Each named move below is a turn or a mirror, shown by a few rows before and after it. Which moves, in which order, take the first row of each later pair to the second? The first pair is answered.
move C:
|  .28 | -.01 | -.28 |  .12 | -.24 |  .12 | -.14 |  .00 | -.21 |  .16 |  .09 | -.07 | -.05 |  .04 | => |  .17 |  .02 | -.29 | -.04 | -.12 |  .05 | -.18 |  .06 |  .08 | -.35 | -.13 |  .03 | -.06 | -.21 |
|  .08 | -.07 |  .07 |  .00 | -.10 |  .00 | -.01 | -.12 | -.05 |  .13 | -.07 |  .03 | -.01 |  .02 | => |  .05 | -.04 |  .06 | -.05 | -.03 | -.06 | -.03 | -.07 |  .05 | -.07 | -.11 |  .08 | -.02 | -.07 |
| -.22 | -.03 |  .12 | -.20 |  .02 | -.14 |  .13 | -.15 |  .44 | -.07 |  .13 | -.12 | -.10 | -.05 | => | -.16 | -.09 |  .10 | -.07 | -.10 | -.11 |  .18 | -.22 |  .22 |  .29 |  .25 | -.17 | -.11 |  .11 |
|  .27 | -.03 |  .03 | -.06 | -.02 |  .04 | -.08 | -.09 | -.21 |  .34 |  .02 | -.07 | -.08 |  .04 | => |  .18 |  .01 |  .02 | -.23 |  .15 | -.09 | -.13 | -.03 |  .08 | -.20 | -.24 |  .04 | -.06 | -.19 |
move H:
|  .05 |  .01 | -.22 |  .41 | -.08 |  .06 | -.04 |  .05 | -.20 |  .20 |  .34 |  .01 |  .34 |  .10 | => | -.12 |  .00 |  .28 |  .15 |  .18 |  .06 |  .17 | -.03 | -.13 |  .47 |  .15 | -.07 |  .10 |  .32 |
| -.16 | -.14 |  .12 |  .07 |  .08 |  .05 |  .02 | -.22 | -.25 |  .49 |  .19 | -.23 |  .18 |  .25 | => | -.26 | -.13 | -.09 |  .13 |  .17 | -.16 | -.01 | -.20 | -.11 |  .17 |  .36 | -.12 |  .43 |  .07 |
| -.10 |  .14 | -.09 |  .00 |  .18 | -.20 |  .16 | -.10 |  .14 | -.36 |  .00 |  .14 |  .08 | -.05 | => |  .30 |  .04 | -.23 |  .07 | -.22 |  .07 | -.08 |  .02 | -.20 |  .04 | -.07 | -.03 | -.27 |  .08 |
| -.02 | -.04 | -.10 |  .04 |  .16 |  .01 | -.13 |  .09 |  .28 | -.14 |  .03 |  .11 |  .21 | -.31 | => |  .23 | -.08 |  .00 |  .00 |  .00 |  .20 | -.26 |  .12 |  .06 |  .21 | -.14 | -.06 | -.19 | -.04 |
move R:
|  .16 | -.24 | -.12 |  .20 | -.26 |  .07 | -.07 |  .05 | -.23 |  .51 |  .27 | -.07 |  .07 |  .15 | => |  .29 | -.27 |  .09 | -.02 | -.19 |  .25 | -.28 |  .27 |  .04 |  .10 | -.24 | -.08 | -.25 |  .01 |
|  .12 | -.01 | -.01 | -.12 | -.10 |  .07 | -.22 |  .22 |  .16 | -.39 | -.33 |  .01 | -.17 | -.21 | => | -.08 | -.07 | -.27 |  .15 | -.15 | -.15 |  .14 | -.07 | -.16 |  .12 |  .41 |  .05 |  .38 | -.08 |
| -.27 |  .04 |  .24 | -.03 |  .05 | -.15 |  .12 | -.03 | -.02 | -.09 |  .26 |  .00 |  .17 |  .10 | => | -.20 |  .05 |  .32 | -.12 |  .07 | -.04 | -.03 |  .11 |  .07 | -.27 | -.01 |  .00 | -.05 |  .08 |
move S:
|  .18 |  .00 |  .08 | -.14 |  .13 | -.03 | -.21 |  .05 |  .27 | -.38 | -.32 |  .00 | -.07 | -.24 | => |  .40 | -.03 |  .01 |  .05 | -.07 |  .17 | -.45 |  .19 |  .09 | -.16 | -.22 | -.03 | -.08 | -.18 |
|  .03 |  .01 |  .13 | -.09 | -.04 | -.16 |  .30 | -.21 | -.30 |  .47 |  .23 | -.21 |  .08 |  .25 | => | -.09 |  .01 |  .17 | -.16 |  .03 | -.23 |  .38 | -.26 | -.25 |  .38 |  .15 | -.18 |  .09 |  .27 |
| -.16 |  .05 |  .01 |  .15 |  .16 | -.18 |  .28 | -.11 |  .01 |  .06 |  .22 |  .03 |  .36 |  .05 | => | -.01 |  .00 | -.09 |  .24 |  .00 | -.06 |  .15 | -.06 | -.13 |  .21 |  .32 |  .00 |  .36 |  .07 |
move N:
| -.05 | -.04 |  .20 |  .18 |  .08 | -.04 |  .14 |  .06 | -.05 |  .12 |  .20 |  .16 |  .36 |  .08 | => | -.17 | -.01 |  .20 | -.02 |  .16 | -.14 |  .23 | -.14 |  .06 |  .06 |  .07 |  .11 |  .20 |  .06 |
| -.23 |  .07 |  .07 | -.34 |  .27 | -.14 |  .24 | -.02 |  .30 | -.36 | -.10 |  .10 |  .06 | -.21 | => |  .00 |  .05 | -.11 |  .01 |  .10 |  .09 | -.17 |  .30 |  .23 | -.50 | -.05 |  .20 |  .22 | -.29 |
| -.01 |  .07 | -.03 | -.33 |  .21 | -.06 |  .07 | -.32 |  .01 | -.10 |  .07 |  .03 | -.13 | -.14 | => |  .09 |  .04 | -.18 | -.16 |  .13 |  .08 | -.18 | -.13 |  .00 | -.31 |  .08 |  .10 | -.08 | -.24 |
Then:
Between the rows of a pair lie 2 to 3 moves.
| -.20 | -.02 |  .63 | -.21 |  .26 | -.07 | -.10 |  .16 | -.09 |  .31 | -.37 | -.07 | -.17 |  .08 | => |  .03 | -.08 |  .44 |  .12 |  .08 |  .16 | -.54 |  .46 | -.13 |  .07 | -.26 |  .02 |  .02 | -.06 |  N, N, N
|  .16 | -.07 |  .13 | -.07 | -.11 |  .04 |  .22 |  .07 |  .01 |  .40 | -.12 | -.06 | -.30 |  .29 | => |  .23 | -.08 | -.41 |  .20 | -.38 |  .08 | -.04 |  .17 |  .04 | -.07 |  .09 |  .12 | -.03 | -.06 |  N, H, S
|  .06 |  .04 |  .04 | -.13 | -.09 |  .00 |  .06 | -.16 | -.25 |  .33 | -.03 | -.13 | -.23 |  .21 | => |  .01 |  .06 | -.22 |  .19 | -.18 | -.02 | -.10 | -.04 | -.25 |  .11 |  .29 | -.02 |  .18 |  .04 |  H, S
|  .22 | -.08 | -.18 |  .14 | -.30 |  .18 | -.12 | -.05 | -.26 |  .28 |  .10 | -.05 | -.09 |  .03 | => |  .20 | -.08 |  .24 |  .05 | -.01 |  .32 | -.18 |  .15 | -.12 |  .16 | -.24 |  .00 | -.20 |  .10 |  H, S, R
|  .13 | -.10 |  .02 | -.20 | -.04 | -.03 | -.25 |  .17 |  .11 | -.37 | -.30 |  .00 | -.29 | -.14 | => | -.10 | -.14 | -.19 | -.05 | -.06 | -.35 |  .20 | -.25 | -.21 |  .21 |  .35 | -.11 |  .02 |  .08 |  S, R, N
| -.08 |  .07 |  .28 | -.28 |  .06 |  .02 |  .20 | -.06 |  .01 |  .31 |  .05 | -.11 | -.09 |  .15 | => | -.22 |  .11 |  .29 | -.14 |  .26 | -.07 |  .12 |  .11 |  .19 | -.06 |  .13 |  .07 |  .27 | -.05 |  C, S, H
| -.02 | -.03 |  .33 | -.10 |  .07 | -.05 |  .36 | -.22 | -.11 |  .46 | -.13 | -.17 | -.15 |  .34 | => |  .14 | -.06 | -.53 |  .24 | -.41 | -.06 |  .03 | -.18 | -.17 |  .10 |  .30 | -.03 |  .17 | -.10 |  C, R, H
| -.03 |  .09 |  .22 | -.20 |  .06 | -.10 |  .04 |  .04 |  .15 | -.21 | -.21 | -.03 | -.15 | -.18 | => |  .00 |  .03 | -.07 |  .11 | -.12 | -.07 |  .10 | -.09 | -.20 |  .25 |  .30 | -.05 |  .14 | -.01 |  R, S
|  .01 | -.07 |  .19 |  .34 |  .05 |  .21 | -.11 |  .11 | -.25 |  .38 |  .30 |  .00 |  .29 |  .21 | => | -.15 | -.01 | -.23 |  .14 | -.06 | -.27 |  .19 | -.26 | -.13 |  .10 |  .46 |  .00 |  .36 |  .00 |  N, H, N
| -.32 |  .13 |  .03 |  .16 |  .31 | -.09 |  .16 |  .19 |  .31 | -.22 | -.02 |  .12 |  .36 | -.13 | => |  .04 |  .11 | -.54 |  .29 | -.28 | -.02 |  .06 | -.03 | -.13 |  .14 |  .25 | -.03 |  .13 | -.10 |  C, N, H
|  .31 | -.15 | -.20 |  .14 | -.12 |  .13 | -.33 |  .12 |  .03 | -.04 | -.25 |  .07 | -.18 | -.08 | => |  .29 | -.11 | -.18 |  .07 | -.22 |  .06 | -.16 | -.04 | -.11 |  .32 | -.19 | -.06 | -.30 |  .13 |  S, H, C
| -.01 |  .12 | -.22 |  .30 | -.07 | -.17 | -.04 | -.12 | -.09 | -.01 |  .47 |  .12 |  .24 | -.19 | => | -.27 |  .18 |  .15 |  .02 |  .31 | -.29 |  .21 | -.16 |  .15 | -.16 |  .25 |  .16 |  .20 | -.13 |  C, H, H
| -.11 |  .15 | -.34 | -.08 | -.15 | -.35 |  .27 | -.33 | -.18 |  .28 |  .40 | -.05 |  .11 |  .09 | => |  .25 |  .15 | -.45 | -.01 | -.29 |  .04 | -.35 |  .10 |  .02 | -.39 | -.05 |  .04 | -.08 | -.25 |  N, R, N
|  .11 | -.12 | -.01 |  .31 | -.08 |  .15 | -.12 |  .06 | -.18 |  .21 |  .28 |  .05 |  .11 |  .08 | => | -.05 | -.06 |  .32 |  .14 |  .17 |  .19 | -.03 |  .09 | -.03 |  .32 |  .04 | -.01 | -.01 |  .18 |  R, H, C
